One vector is turned by the same rotation once a tick. Each row is the vector after some number of ticks, and that number follows the row.
The counts run from 0 to 303.
[-2.89 -1.26  1.87 -2.33 -1.16  2.38  0.40 -0.10  1.20 -0.44  0.59 -2.08
 -1.35 -2.07  0.89 -0.83  0.00 -2.27 -2.76 -0.01  0.15 -2.25 -0.30  0.26
  1.66  0.35 -1.47 -1.73  0.84 -0.04 -1.51 -1.09  0.12  0.98  0.69 -0.96
 -1.04 -2.69 -0.24  2.08 -3.13  0.78  1.74  0.01  0.36  0.12]	26
[ 0.98  0.88 -0.87  0.89 -0.35 -1.96  0.11 -4.67  1.76 -0.01  0.89  0.54
  0.80  0.52  0.15 -1.88  1.08 -1.29  2.01  0.58 -0.83  1.79  0.25  0.82
 -1.18 -2.21 -0.59 -1.49 -1.55 -1.97  0.25  1.74  2.04 -1.43  0.40  1.96
 -0.29  0.97 -0.86  1.55  1.26  0.12 -0.03  1.56 -2.51 -1.94]	126
[ 1.18 -1.64 -0.54 -1.88 -0.82  1.32  1.13 -0.87  0.32  0.87  0.74 -1.49
 -1.54  3.48 -0.84 -2.06 -0.38  0.59  1.53  1.10  2.29  1.22 -0.77  2.62
  0.60 -0.27 -0.54  2.54  0.17  2.14 -1.25 -0.05 -0.71 -0.28  1.03  2.19
  1.78  3.15 -2.15  1.19  1.98 -1.56  0.35  0.46 -0.01  0.55]	160
[ 1.65  0.80 -0.15  0.14 -0.53 -0.49  0.18 -4.39  0.29 -0.93 -0.35  0.10
 -0.39  1.64  0.59 -2.12  0.38 -2.13  0.61  0.51  1.81  1.78 -0.64  1.47
  0.24 -2.68 -0.86 -1.16 -2.36 -3.11 -0.76  1.38  1.41 -0.51  1.66  1.77
  0.42  0.29 -1.68  0.68  0.65 -0.37 -0.03  1.52 -2.04 -2.36]	127
[ 2.26  2.24 -1.32 -0.18 -0.47 -1.45  1.12 -5.50  0.68  0.70  2.37  1.77
  0.40  0.06  0.08 -1.54 -1.07 -1.16  0.59  0.50 -1.87  0.82  0.29  1.47
  0.37 -2.07 -0.11 -0.57 -0.25 -2.88 -0.95 -0.67  0.98 -0.55  0.17  1.54
 -2.03  0.84  0.61  1.14  2.27  0.61 -1.37  0.09 -2.40 -0.08]	112
[-2.92 -3.02  3.20  0.19  0.06 -0.50 -1.16 -0.94  0.09  0.45 -0.72 -3.26
 -3.14 -0.78 -0.18 -1.80  2.39  0.63 -3.05  1.24  0.16 -0.30  0.56  1.40
  1.32  1.64 -2.15 -0.96 -1.21  0.61 -0.49 -0.38  0.82 -0.01  0.59 -1.06
  0.74 -1.66 -1.77 -0.69 -1.37 -1.14  1.40 -0.39  0.82  0.69]	257
[-1.61 -0.68 -1.40 -1.60 -0.55 -0.21 -0.99 -0.56  1.72  1.36  2.21 -2.64
 -0.41 -0.08 -0.78 -2.51 -2.40 -0.47 -1.18  1.28 -0.37 -1.45 -1.18  2.71
 -0.14  1.34  0.73  2.03  2.93 -0.45 -1.10 -2.06 -3.54  0.95  0.57  0.48
 -0.64 -0.23  0.34 -0.56  1.72  1.00  0.94 -1.86 -2.02  1.28]	66
[-2.60  1.58  2.15  1.25  0.49  0.11 -1.71  0.94 -2.40 -1.56 -0.10 -0.73
  1.99 -0.84 -0.38 -1.91 -1.30 -1.39 -2.68  1.58  1.44  0.47  0.24  1.20
  3.18 -1.11 -0.40 -1.31  2.61 -3.06  0.06 -2.29 -1.24 -0.10  0.24  0.22
 -1.72 -0.51 -0.25  0.34 -0.64 -1.40 -0.94 -2.10 -0.53 -1.18]	294
[-2.00 -2.63  0.83 -1.14 -1.13 -0.26 -0.19 -0.53  2.80 -0.48 -0.41 -0.28
  0.60 -2.24  2.03 -1.31  3.34 -2.81 -2.33  0.30 -2.04 -1.50 -0.33 -1.88
 -1.77  0.00 -1.13 -2.06  0.18  0.56  1.46  1.03  1.68  0.46 -1.09 -2.00
 -0.01 -2.48 -0.24  0.62 -2.19  0.20  1.29  1.95  0.70 -0.75]	234
[ 0.59  0.62  0.16  0.57 -1.48  3.00  1.87  0.12 -1.80 -1.42  1.36  0.03
  1.88  2.58  0.86 -1.02  0.12  1.43  1.82  1.34  1.58  0.03  0.19  0.58
  2.37 -1.61 -1.32  1.24  1.81  0.99  0.29 -1.79 -0.20 -1.37 -0.26  2.57
 -1.33  3.90 -1.42  2.16  1.14 -1.79 -0.81  0.08  1.09 -0.30]	157
[ 0.43  1.78  0.83 -0.02  0.42 -0.90  0.06 -2.50 -0.14  0.35  1.84  2.29
  1.28 -0.99  0.25 -1.32  0.11 -0.85 -1.76  1.09 -3.46 -1.83  1.07  0.56
  0.54 -1.87  2.22 -3.59  2.59 -3.08  1.13 -2.30  1.29 -0.46 -1.61 -0.01
 -2.20 -0.68  1.25 -0.20 -0.55  0.57 -0.60  0.14 -1.69 -1.20]	97
[-2.48 -0.49  3.08  1.99  1.24 -0.90 -1.98 -0.05 -1.71 -0.58  1.18 -1.36
 -0.44  0.21 -1.73 -0.68  1.23  1.77 -2.75  3.08 -0.83 -0.90  2.46  0.18
  2.48 -0.23  0.26 -1.46  2.38 -0.62  1.63 -1.50 -0.04  0.76  0.03 -1.00
 -0.50 -0.83 -1.18 -0.21 -0.03 -1.69 -0.41 -1.80 -0.62 -1.36]	61
[-2.63  0.41  0.53  0.09  0.83 -1.47  0.61 -2.52  1.68  0.33  1.09 -2.07
 -0.39 -2.61  0.29 -3.02 -0.02 -1.49  0.65  0.92 -1.50  1.23  1.37  0.38
 -0.75  1.56 -3.22  0.33 -0.14 -1.06 -1.35  0.52 -0.17  0.27  0.78  1.96
 -1.47 -1.13 -0.23  2.60  2.02  1.46 -0.52 -0.95 -1.51  0.05]	264
[-3.98 -0.28  1.37  2.22  0.52 -1.09 -2.37  1.63 -0.90 -2.09 -1.13 -3.20
  1.47 -0.23  0.71 -3.01  0.26 -1.63 -1.73  1.27  2.21  0.67  0.36  0.30
  0.95 -0.95 -1.75 -0.75  1.01 -2.81  0.93 -0.37 -0.83  0.18  0.65  1.07
 -0.50 -0.43 -1.34  0.02 -0.84 -1.48  0.08 -0.54 -1.03 -1.32]	280
[-0.48 -3.00 -0.78 -0.46 -1.84 -0.09  0.76 -1.57  0.78  2.33  0.06 -0.75
 -0.38 -0.10  0.00 -1.22  0.43 -0.81 -2.54  0.00  1.68  0.37 -1.09  1.33
  0.63  0.39 -3.06  3.07 -1.02  3.11 -3.00 -1.04 -1.01  0.56  0.50 -1.01
 -1.90  0.42 -0.28  0.87  1.11  0.28  1.02 -0.83  0.36  2.85]	8
[ 1.86 -0.77  0.34 -0.60  0.25  0.81  1.03 -2.09 -0.34  1.38  2.25  0.11
 -1.46  2.95 -1.32 -1.95  0.10  2.23  1.98  1.94 -0.24  1.84  0.74  1.66
  1.13  0.27 -0.99  1.80 -0.19  2.81 -0.62  0.08  0.57 -0.33  0.36  2.31
  0.94  3.58 -1.63  2.28  2.76 -1.77 -0.42 -0.46  0.08  0.63]	159
[ 0.58 -2.90 -0.57 -0.11 -2.18  1.80  0.52  0.27 -1.29  0.37  0.73  1.29
  2.18  0.50  1.76 -0.23  1.66 -0.02 -2.65  0.86 -0.29 -0.85 -1.39 -0.15
  0.72 -0.79 -1.65  2.65  1.32  3.61 -0.21 -2.27 -0.42  0.14 -0.96 -2.30
 -1.82  0.60  1.09  0.59  1.56 -1.26 -0.80 -0.61  2.21  2.53]	215
[-0.01 -0.87 -0.72 -1.59  0.50 -2.22 -2.16 -2.19  2.01  1.32  0.26 -1.88
 -1.57  1.19 -0.88 -2.56 -1.85 -1.71 -2.17  1.41 -0.09 -0.73 -0.62  3.08
 -1.13  0.27  2.08  0.53  1.04 -2.11 -0.14 -0.93 -1.62  1.32  0.67 -0.22
  0.62 -1.31 -0.06 -2.22  1.86  0.38  1.23 -0.38 -2.86  0.59]	80
[ 0.20 -1.44 -0.91  0.23  0.29  0.47 -1.31  0.87 -0.45 -1.25 -1.75  0.28
  3.13  1.68  1.80 -2.05  0.95 -3.00 -0.86  1.38  2.71  1.16 -0.51 -1.76
 -1.63 -2.52 -0.85  1.56  0.09  0.69  1.90  1.84  0.84  2.86  0.39 -0.45
  0.89  0.06 -0.92  1.11  2.81 -2.58 -1.61  0.88  0.06 -0.26]	197
[ 1.48  0.12  0.95 -1.38 -0.70 -1.05 -0.01 -3.16  1.13  1.11  1.41  1.86
 -0.97  0.05 -0.43 -0.61  0.69 -0.33 -2.22  0.60 -3.44 -2.21  0.41  1.80
  1.45 -1.14  2.53 -3.55  1.30 -1.83  0.31 -2.42  2.12 -1.97 -1.91 -0.45
 -0.44 -0.51  0.75 -1.20 -1.69  0.44  1.10  0.80 -0.72 -0.76]	108
[ 0.52  0.65  2.19  0.15 -1.29  2.80  0.86 -1.56 -2.19 -2.08 -0.85 -0.19
  0.09  1.62  0.79 -0.85  0.80 -0.60 -0.29  0.58  2.21  0.51 -0.24  1.63
  3.21 -3.24 -0.72 -1.82 -0.31 -2.71 -0.29 -0.17  1.35 -1.45  0.95  1.61
  0.12  1.74 -1.89  1.25 -2.06 -1.77 -0.07  1.44 -0.05 -2.22]	142
[-2.88 -1.31  2.31 -1.11 -0.37 -0.04  1.25 -0.15  1.37  0.67  1.95 -1.64
 -1.61 -2.34  0.25 -1.91  1.69  0.58 -1.74  0.90 -3.72 -1.88  1.25  0.23
  0.99  2.39 -1.43 -1.67  1.99  1.12 -0.70 -2.15  0.39 -0.84 -1.52 -0.12
 -0.52 -0.88 -0.09  1.40 -2.11  0.94  1.51 -0.05  1.02  0.73]	260
[ 0.88 -2.65  1.45 -0.26  0.76  0.45 -1.66  1.42 -0.20 -0.24 -0.95  0.43
  0.60  3.23 -0.33 -1.86  2.80  0.30 -1.35  1.71  0.54  0.00  1.48 -0.55
 -0.25 -1.34  0.88  0.07  0.83  2.85  3.01  0.67  1.63  1.75 -0.97 -1.72
  2.29  1.05 -1.74  0.34  0.41 -3.93 -0.24  1.11  1.09 -0.27]	187
[ 0.24 -1.86  0.01  1.62 -1.83 -0.66 -1.17 -2.26 -1.06 -0.54 -1.16 -0.43
  0.18  3.11  0.31 -0.60  2.16  0.06 -2.01  0.28  2.15  0.41 -1.93  2.77
  1.44 -3.21  0.63 -0.74 -1.49 -2.14  0.90 -0.82  0.60 -1.97  0.03 -0.40
  0.32  1.04 -1.76 -2.37 -0.90 -1.67  1.04  1.88 -0.99 -0.59]	117
[-1.64  1.17  0.41  1.59 -0.53  0.19 -0.93 -0.39 -1.56 -1.27  0.58  0.55
  3.67 -0.17  1.51 -0.90 -0.41 -1.07 -1.85  1.44 -1.08 -1.81 -0.18 -0.14
  1.05 -2.57  1.69 -1.60  3.22 -3.78  1.88 -2.69 -0.40 -0.28 -0.79  0.61
 -2.68 -0.37  0.67 -0.68 -0.13 -0.65 -0.76 -0.28 -1.10 -1.43]	85
[ 0.73 -1.76  0.01 -0.40 -1.92 -0.86 -1.66 -2.21 -0.07  0.42 -0.69 -0.42
 -0.61  2.25 -0.20 -0.91  0.21 -1.07 -3.54  0.05  0.49 -1.32 -2.12  3.16
  1.13 -2.31  2.55 -1.20  0.27 -2.05  0.18 -1.96  0.37 -1.31 -0.48 -1.18
  0.76  0.13 -0.80 -3.22 -2.06 -0.86  2.14  1.41 -0.62 -0.30]	106
[-3.74  0.35  1.81  0.99  1.29 -1.44 -2.12 -0.38  0.13 -0.94 -0.69 -2.60
 -0.45 -1.30  0.11 -4.12 -0.24 -2.28 -1.15  1.59  1.40  1.31  1.09  0.85
  0.35 -0.19 -2.09 -0.86 -0.03 -3.45 -0.27  0.72 -0.40  0.93  1.40  1.01
  0.26 -1.80 -1.44  0.89 -0.14 -0.79  0.02 -0.98 -1.94 -1.86]	279
[-2.78  0.62 -1.16 -1.09 -0.09  0.11 -1.09 -1.53  1.83 -0.14  1.93 -2.93
  0.05 -1.12  0.04 -2.49 -2.48 -2.13 -0.35  1.57 -0.03 -0.55 -0.31  1.11
 -0.92  1.34 -1.13  1.15  2.54 -1.45 -0.93 -0.21 -2.69  1.74  2.10  1.74
 -1.37 -1.62  0.37  1.18  1.88  2.05  0.05 -0.76 -2.24 -0.20]	55
[-2.71 -1.47  3.28  0.95  0.69 -0.38 -0.32  0.38 -0.60  1.10  1.47 -1.40
 -1.94 -1.14 -1.33 -1.81  1.54  1.54 -2.48  1.55 -2.09 -1.09  1.48  1.04
  2.46  1.90 -1.09 -1.29  1.84  0.60 -0.18 -2.59  0.27 -1.19 -1.17 -0.20
 -0.17 -0.47 -0.90 -0.09 -1.72 -0.58  1.17 -1.53  0.91  1.11]	271
[ 0.02  1.71 -1.10  1.08 -1.44  0.16  0.64 -2.29 -1.42 -0.60  1.56  1.35
  3.12 -0.02  1.29 -0.88 -1.48 -1.38 -0.98  0.61 -0.41 -0.25 -1.26  1.10
  0.93 -2.94  0.42 -0.13  2.26 -3.40  0.14 -2.84 -0.77 -1.51 -0.35  1.19
 -3.64  0.69  1.63 -0.36  1.48  0.56 -1.28 -0.09 -1.61 -0.18]	99
[ 0.87 -0.26  2.52  1.36 -0.36 -0.07  0.35 -3.55 -1.55 -0.54  0.22  0.54
 -1.16  1.81 -0.98 -0.63  3.14  1.34 -0.99  1.23  0.25  0.66  0.88  1.47
  3.14 -2.36 -0.07 -2.42 -0.99 -1.52  0.59 -0.08  2.47 -1.35 -0.06  0.53
  0.12  1.38 -1.99  0.07 -1.24 -2.23  0.16  1.20 -0.33 -1.47]	130
[-3.71  0.32 -0.53  0.81  0.11 -0.35 -0.81 -1.65  0.95 -0.43  0.84 -3.44
 -0.02 -0.65 -0.10 -2.30 -1.21 -1.97  0.12  2.07  1.51  1.06  0.44  0.87
  0.13  0.45 -2.99  1.60  0.89 -1.64 -1.18  1.48 -1.80  1.73  2.71  1.50
 -1.47 -1.29 -0.98  2.36  1.91  0.90 -0.26 -1.47 -2.04 -0.36]	44
[-2.54  0.31  1.80 -0.78 -0.53  1.83  0.70 -0.81 -0.37 -1.18 -0.36 -0.18
  0.50 -2.85  1.84 -1.23  0.47 -2.66 -2.65  0.12  0.28 -1.31  0.44 -0.70
  2.38 -0.95 -2.65 -2.00  0.13 -0.76 -2.34 -0.33  1.21  0.72  1.08 -0.83
 -2.19 -1.75  0.44  3.50 -2.31  0.10 -0.04  0.33  0.37 -0.25]	15
[-3.19 -1.95  2.96  0.65  0.23 -0.27 -1.29  0.22  0.22  0.72  1.97 -2.46
 -1.70  0.06 -1.99 -0.57  1.57  1.96 -2.58  2.06 -1.88 -2.13  1.82  0.50
  2.65  1.50 -0.07 -1.38  2.61  1.17  0.79 -1.97 -0.25 -0.04 -0.49 -0.73
 -0.77 -0.70 -0.64  0.37 -1.40 -0.49  1.30 -1.42  0.13  0.01]	50
[-0.69  0.98  1.57 -0.61  1.80 -1.45 -1.94 -2.24  0.29  0.22  0.18 -0.06
 -0.11 -0.72 -0.30 -2.08 -0.37 -1.62 -2.73  1.48 -1.69 -1.36  0.78  0.71
 -0.09 -1.34  2.68 -2.92  1.31 -4.09  1.55 -0.38  1.11  1.26 -0.12 -0.48
 -0.10 -2.42 -0.22 -1.21 -0.47  0.10 -0.04 -0.03 -2.53 -2.10]	83
